In the rows, zero is written as 128.
One turn sends every row of this set to another row. A few are shown first. Where does it send the rows asked after them?
sona: [132, 114, 100,  98, 141, 126, 179, 146, 153, 145, 104, 123, 135]
dogen: [106, 134, 123, 107, 162,  89, 140, 144, 156, 137,  96, 142, 102]
rir: [107, 129, 128, 160, 136, 107, 124, 134, 167, 140,  86, 144, 129]
fogip: [102, 102,  78, 118, 145, 119, 119, 119, 135, 123,  85, 129, 144]
tuzi: [ 93, 123, 154, 124, 165, 131, 128, 105, 141, 111, 102, 118, 135]
Dem: [140, 133, 125, 121, 118, 131, 141,  82, 144, 118, 107, 132, 142]
Volur: [ 76, 121, 103, 143, 168, 131, 136, 107, 150, 117, 108, 126, 154]
fibaf: [140, 139,  96,  99, 135, 119, 180, 148, 155, 129, 117, 116, 151]
pilok: [143, 117,  99, 118, 189, 130, 153, 128, 128, 112, 107, 140, 155]
dof: [115, 102, 119, 124, 151, 138, 113, 132, 114, 103,  94, 116, 144]
beba: [ 85, 156,  91, 136, 155,  95, 131, 122, 156, 102,  99, 143, 145]
fizus: [106, 116, 143, 123, 130, 113, 175, 133, 147, 139,  89, 105, 122]
lise: [154, 128, 122, 101, 184, 124, 152, 116, 132, 111, 107, 131, 151]
pul: [110, 141, 132, 134, 127,  96, 171, 160, 140, 116,  87, 119, 119]
Zito: [119, 142,  85, 100, 131,  94, 118, 110, 146, 108,  91, 122, 151]
gop: [118, 149, 138, 159, 134, 119, 127, 119, 169, 127, 113, 117, 162]
zuse: [113, 136, 138,  97, 162, 110, 148, 108, 164, 143, 124, 106, 134]
muz: [144, 140, 114, 108, 139, 122, 174, 169, 140, 114, 114, 120, 142]
vopa: [102, 159, 142, 117, 153,  95, 123, 119, 147,  95,  93, 135, 124]
Derir: [141, 127,  86, 110, 183, 109, 152, 130, 137, 116,  95, 154, 144]
sapo: [108, 143, 114, 134, 171, 128, 151, 134, 148, 119, 145, 104, 163]
zigom: [137, 115, 117, 107, 144, 130, 173, 168, 138, 130, 101, 127, 126]
subi: [111, 139, 132, 175, 139, 122, 123, 145, 157, 122, 102, 134, 148]
nus: [113, 140, 135, 144, 130, 105, 126, 110, 181, 145,  96, 127, 142]
dep: [100, 126, 113, 135, 131, 119, 183, 125, 154, 137, 108,  94, 153]
rig: [101, 141,  99, 145, 170, 107, 143, 170, 139, 113, 118, 140, 131]
Pido: [153, 138, 108,  93, 177, 103, 150, 118, 140, 114,  95, 145, 140]
Mumi: [104, 149, 103, 147, 128, 102, 179, 154, 146, 114, 105, 110, 150]
Lik: [135, 132, 109, 151, 127, 145, 142, 106, 129, 101, 118, 135, 157]
todur: [131, 142, 126, 106, 136, 113, 112, 123, 125,  88, 100, 109, 151]
fus: [127, 127,  95, 154, 126, 128, 137, 127, 127, 103,  95, 162, 130]
Porim: [132, 127, 112, 124, 118, 113, 136, 102, 143, 121,  84, 159, 115]

sona goes to zigom
pilok goes to lise
Where do these go?
todur goes to Zito
Mumi goes to dep
zuse goes to dogen
tuzi goes to vopa
subi goes to gop
fus goes to Lik

One turn sends every row of this set to another row. A few are shown first. Where does it send the rows asked after them?
lalom: [122, 125, 108, 107,  97, 121, 135, 154, 139, 118, 109, 125, 132, 109,  96,
 149, 171, 139, 175, 147, 123,  59, 141, 112, 115, 128]
nev: [144, 125, 129,  92, 143, 133, 125, 111, 135, 120, 121, 125, 107, 120, 130,
 136, 127, 133, 120, 145, 133,  49, 155, 105,  93, 142]
mepi: [163, 137,  95, 126, 141, 154, 128, 133, 128, 148, 105, 127, 127, 125, 108,
 124,  90, 138, 105, 144, 114,  97, 107,  86,  91, 140]
silat: [119, 143,  68, 128,  69, 121, 125, 146, 100, 145,  90, 109, 101, 151, 104,
 137, 106, 146, 120, 149, 131, 101, 125, 144,  97, 152]
mir: [117, 124,  62, 131,  97, 114, 171, 154, 130, 130,  96,  98,  97, 149, 138,
 153, 152, 162, 141, 152, 149,  88, 126, 113, 133, 132]
Tebi: [118,  98,  71, 140, 112, 116, 142, 158, 119, 150, 105, 107, 113, 142, 110,
 139, 122, 170, 132, 113, 168, 119, 128, 135, 112, 138]
kalur: [124, 126, 107,  97, 101, 116, 139, 149, 134, 115, 107, 125, 128, 106, 111,
 144, 167, 138, 184, 149, 135,  60, 152, 120, 114, 136]
selom: [109, 131,  59, 136, 102, 116, 163, 165, 128, 130,  86, 101,  96, 146, 136,
 153, 159, 151, 143, 158, 149, 102, 130, 108, 131, 128]
Fem: [169, 134,  96, 115, 142, 150, 134, 122, 124, 146, 107, 126, 124, 125, 124,
 119,  82, 142, 110, 143, 122,  92, 115,  93,  92, 148]
Kofo: [114, 124,  63, 139,  96, 115, 169, 158, 131, 131,  96,  98,  98, 150, 128,
 156, 155, 164, 137, 152, 143,  89, 119, 109, 133, 128]
Nur: [116, 145,  67, 129,  70, 123, 121, 150, 101, 144,  87, 111, 101, 150, 102,
 138, 108, 143, 121, 149, 130, 105, 126, 142,  95, 149]
kap: [147, 128, 117, 125, 148, 153, 115, 147, 144, 128, 124, 125, 118, 135, 100,
 128, 138, 123, 120, 145,  99,  66, 132,  72, 102, 120]
Pina: [166, 140,  93, 111, 149, 150, 128, 128, 118, 145,  99, 129, 118, 120, 135,
 117,  85, 132, 117, 151, 131, 104, 129,  96,  88, 149]
mitu: [156, 143,  92, 128, 147, 158, 118, 143, 126, 148,  94, 130, 126, 120, 109,
 124,  96, 126, 110, 150, 117, 113, 117,  83,  88, 139]
ziko: [116,  99,  72, 144, 113, 118, 139, 162, 122, 150, 105, 108, 114, 142, 103,
 140, 126, 168, 130, 113, 165, 122, 125, 133, 112, 136]
gor: [119, 129, 106, 102, 103, 120, 130, 157, 135, 116, 103, 126, 127, 105, 108,
 146, 171, 132, 182, 153, 133,  69, 154, 117, 112, 132]
mev: [141, 136, 112, 118, 160, 154, 104, 157, 136, 128, 109, 130, 111, 129, 116,
 126, 142, 108, 130, 155, 110,  86, 151,  74,  98, 123]
til: [116, 146,  67, 128,  71, 123, 121, 149, 100, 144,  87, 111, 100, 150, 107,
 137, 107, 142, 121, 151, 133, 107, 128, 144,  96, 149]
bori: [125, 123, 110, 102,  97, 117, 140, 146, 136, 116, 113, 124, 130, 109, 103,
 147, 166, 143, 179, 145, 129,  55, 143, 118, 115, 133]
pufu: [133, 134, 123,  93, 153, 138, 111, 128, 129, 121, 105, 129, 104, 114, 135,
 135, 136, 115, 126, 156, 139,  73, 170, 103,  88, 139]
Sigu: [160, 125, 117,  96, 154, 143, 127, 127, 129, 123, 127, 124, 105, 132, 143,
 117, 120, 128, 136, 146, 124,  59, 154,  93, 102, 136]
beru: [148, 133, 112, 102, 163, 148, 112, 143, 127, 124, 111, 128, 104, 126, 143,
 119, 131, 110, 139, 155, 126,  82, 165,  87,  99, 132]
Lif: [118, 144,  67, 125,  70, 122, 123, 146,  99, 143,  89, 111,  98, 150, 108,
 136, 105, 145, 121, 150, 134, 103, 127, 144,  96, 152]
loz: [159, 121, 120, 111, 145, 146, 129, 129, 139, 125, 136, 121, 114, 136, 117,
 124, 124, 136, 123, 138, 107,  49, 134,  84, 104, 128]
Vutu: [117, 129, 107, 109, 102, 122, 130, 159, 138, 118, 104, 126, 130, 107,  97,
 150, 174, 132, 178, 150, 127,  69, 145, 111, 114, 129]
sobo: [123, 139, 122, 110, 152, 146, 100, 145, 137, 124,  98, 132, 111, 115, 110,
 143, 149, 108, 117, 157, 126,  82, 161,  88,  89, 129]
genik: [140, 124, 131, 109, 135, 139, 122, 117, 145, 123, 126, 124, 116, 124, 102,
 144, 133, 138, 108, 138, 116,  44, 136,  94,  94, 133]
gasa: [108, 128,  61, 142,  98, 117, 163, 166, 133, 131,  89, 100,  98, 149, 126,
 156, 160, 155, 138, 155, 142,  98, 122, 105, 132, 126]
Vove: [113, 128,  61, 130, 101, 113, 167, 159, 126, 129,  89,  98,  93, 147, 143,
 151, 154, 156, 144, 156, 153,  96, 131, 113, 131, 132]
lir: [115, 103,  70, 140, 118, 118, 137, 166, 119, 149,  98, 109, 112, 140, 110,
 138, 127, 163, 134, 117, 170, 130, 132, 135, 110, 137]
fidum: [114, 102,  70, 145, 116, 119, 136, 167, 121, 151, 101, 108, 115, 141, 104,
 140, 128, 162, 132, 116, 167, 128, 129, 132, 111, 135]
zusas: [127, 131, 127, 120, 142, 145, 107, 138, 148, 125, 111, 129, 119, 121,  90,
 146, 146, 121, 106, 146, 111,  65, 139,  83,  90, 126]
Lud: [117, 144,  68, 130,  68, 123, 122, 147, 102, 145,  90, 110, 102, 151, 103,
 137, 106, 145, 119, 148, 130, 103, 124, 141,  96, 148]
Bos: [158, 145,  91, 117, 153, 155, 118, 141, 119, 147,  91, 131, 120, 119, 127,
 119,  94, 123, 117, 154, 128, 116, 129,  90,  87, 145]
rab: [118, 101,  70, 138, 115, 116, 141, 160, 117, 150, 101, 108, 112, 141, 114,
 138, 123, 165, 135, 117, 170, 124, 132, 137, 111, 140]

sobo goes to genik
Vove goes to gasa
Where do these go?
lir goes to ziko
mev goes to loz
Pina goes to mitu
gor goes to lalom

One turn sends every row of this set to another row. A few are shown first. Where does it send the rows asked after them?
kip: [125, 131, 139, 137, 137,  98, 117, 144, 192, 108, 135,  83, 148, 118, 131,
 143, 143, 115, 145]
Furon: [116, 135, 156, 134, 123, 125, 142, 142, 134, 141, 133, 132, 122, 118,  98,
 180, 147,  90, 129]
pev: [112, 152, 126,  98, 117,  96, 124, 128, 153, 127, 131,  92, 146, 132, 112,
 124, 120, 124, 166]
Vel: [133,  97, 135, 146, 121, 160, 144, 115, 161, 119, 132, 158, 129, 125, 148,
 162, 156,  98, 120]
latu: [149, 148, 142, 136, 111, 139, 161, 140, 160, 138, 133, 111, 122, 108, 110,
 166, 142,  98, 166]
Tinu: [138, 143, 148, 145, 112, 153, 152, 145, 135, 112, 143, 111, 142, 120, 103,
 171, 131, 101, 136]
kapop: [143, 124, 126, 131, 137, 136, 141, 108, 123, 141, 120, 128, 145,  95, 150,
 130, 169, 118, 165]
zeku: [135, 104, 128, 111, 121, 141, 140,  91, 178, 150, 109, 155, 141, 122, 125,
 151, 149, 112, 110]
Kisip: [107, 149, 131, 139, 118, 114, 129, 152, 135, 101, 153,  91, 133, 129, 135,
 133, 133, 117, 169]
Zim: [ 88, 101, 122, 153, 122,  95, 157, 117, 166, 119, 146, 135, 123, 111, 139,
 138, 158, 125, 148]
Vude: [149, 123, 118, 147, 153, 136, 156, 115, 137, 134, 129, 112, 123, 130, 109,
 137, 125,  82, 144]
Kurug: [ 94, 129, 142, 101,  85, 119, 113, 128, 176, 115, 133, 136, 151, 124, 151,
 148, 155, 144, 139]
Rul: [105, 108, 112, 102, 127, 103, 117,  98, 178, 136, 120, 137, 131, 134, 157,
 114, 149, 125, 146]
Ravo: [127, 118, 103, 117, 116, 130, 127, 101, 178, 109, 129, 115, 152, 133, 162,
 103, 135, 138, 150]
tam: [120, 108, 139, 117, 110, 112, 115, 101, 169, 142, 142, 128, 129, 147, 144,
 125, 169, 152, 155]
zateb: [100, 128, 111, 116, 135, 151, 152,  88, 154, 132, 164, 145, 131, 129, 143,
 167, 152, 116, 141]
vele: [143, 124, 148, 132, 103, 104, 117, 156, 159, 117,  99, 104, 143, 126, 117,
 118, 128, 110, 141]
fon: [110, 118, 136, 120, 146, 125, 147, 146, 168, 157, 156, 119, 153, 152, 127,
 115, 130,  96, 140]
sanuf: [ 95, 101, 119, 108, 127, 116, 108, 103, 154, 109, 130, 139, 153, 149, 150,
 120, 136, 124, 120]
dibu: [121, 147, 118, 137, 130, 143, 155, 143, 143, 111, 119, 117, 145, 102, 116,
 157, 116,  81, 120]
gune: [120, 142, 112, 128, 114, 106, 124, 149, 182, 115, 155,  99, 144, 123, 118,
 125, 120, 124, 167]
vona: [151, 162, 128, 112, 121, 158, 114, 127, 143, 140, 114, 106, 150, 129, 120,
 139, 135, 120, 115]
vaz: [ 96, 137, 126, 135, 106, 118, 129, 137, 185, 120, 141, 113, 127, 146, 109,
 147, 124, 127,  97]
sofem: [136, 156, 110, 128, 117, 116, 150, 114, 160, 125, 143, 132, 179, 149, 123,
 176, 147, 110, 147]
Vevol: [109,  93, 152, 115, 120, 140, 119, 129, 155, 119, 121, 119,  96, 109, 138,
 111, 129, 111, 141]
tero: [124, 110, 148, 120, 125, 150, 145,  94, 131, 134, 108, 150, 130, 132, 143,
 159, 159, 102, 116]
rotep: [134, 131, 126, 123,  91, 131, 122,  97, 147,  88, 108, 131, 121, 106, 134,
 172, 146, 125, 148]
nule: [117, 125, 117, 117, 103, 156, 152, 100, 119, 145, 126, 163, 125, 131, 129,
 139, 142, 118, 130]

kapop goes to vona
Vude goes to vele
Where do these go?
Tinu goes to gune
pev goes to sanuf
Furon goes to Kisip
sofem goes to fon
kip goes to tam

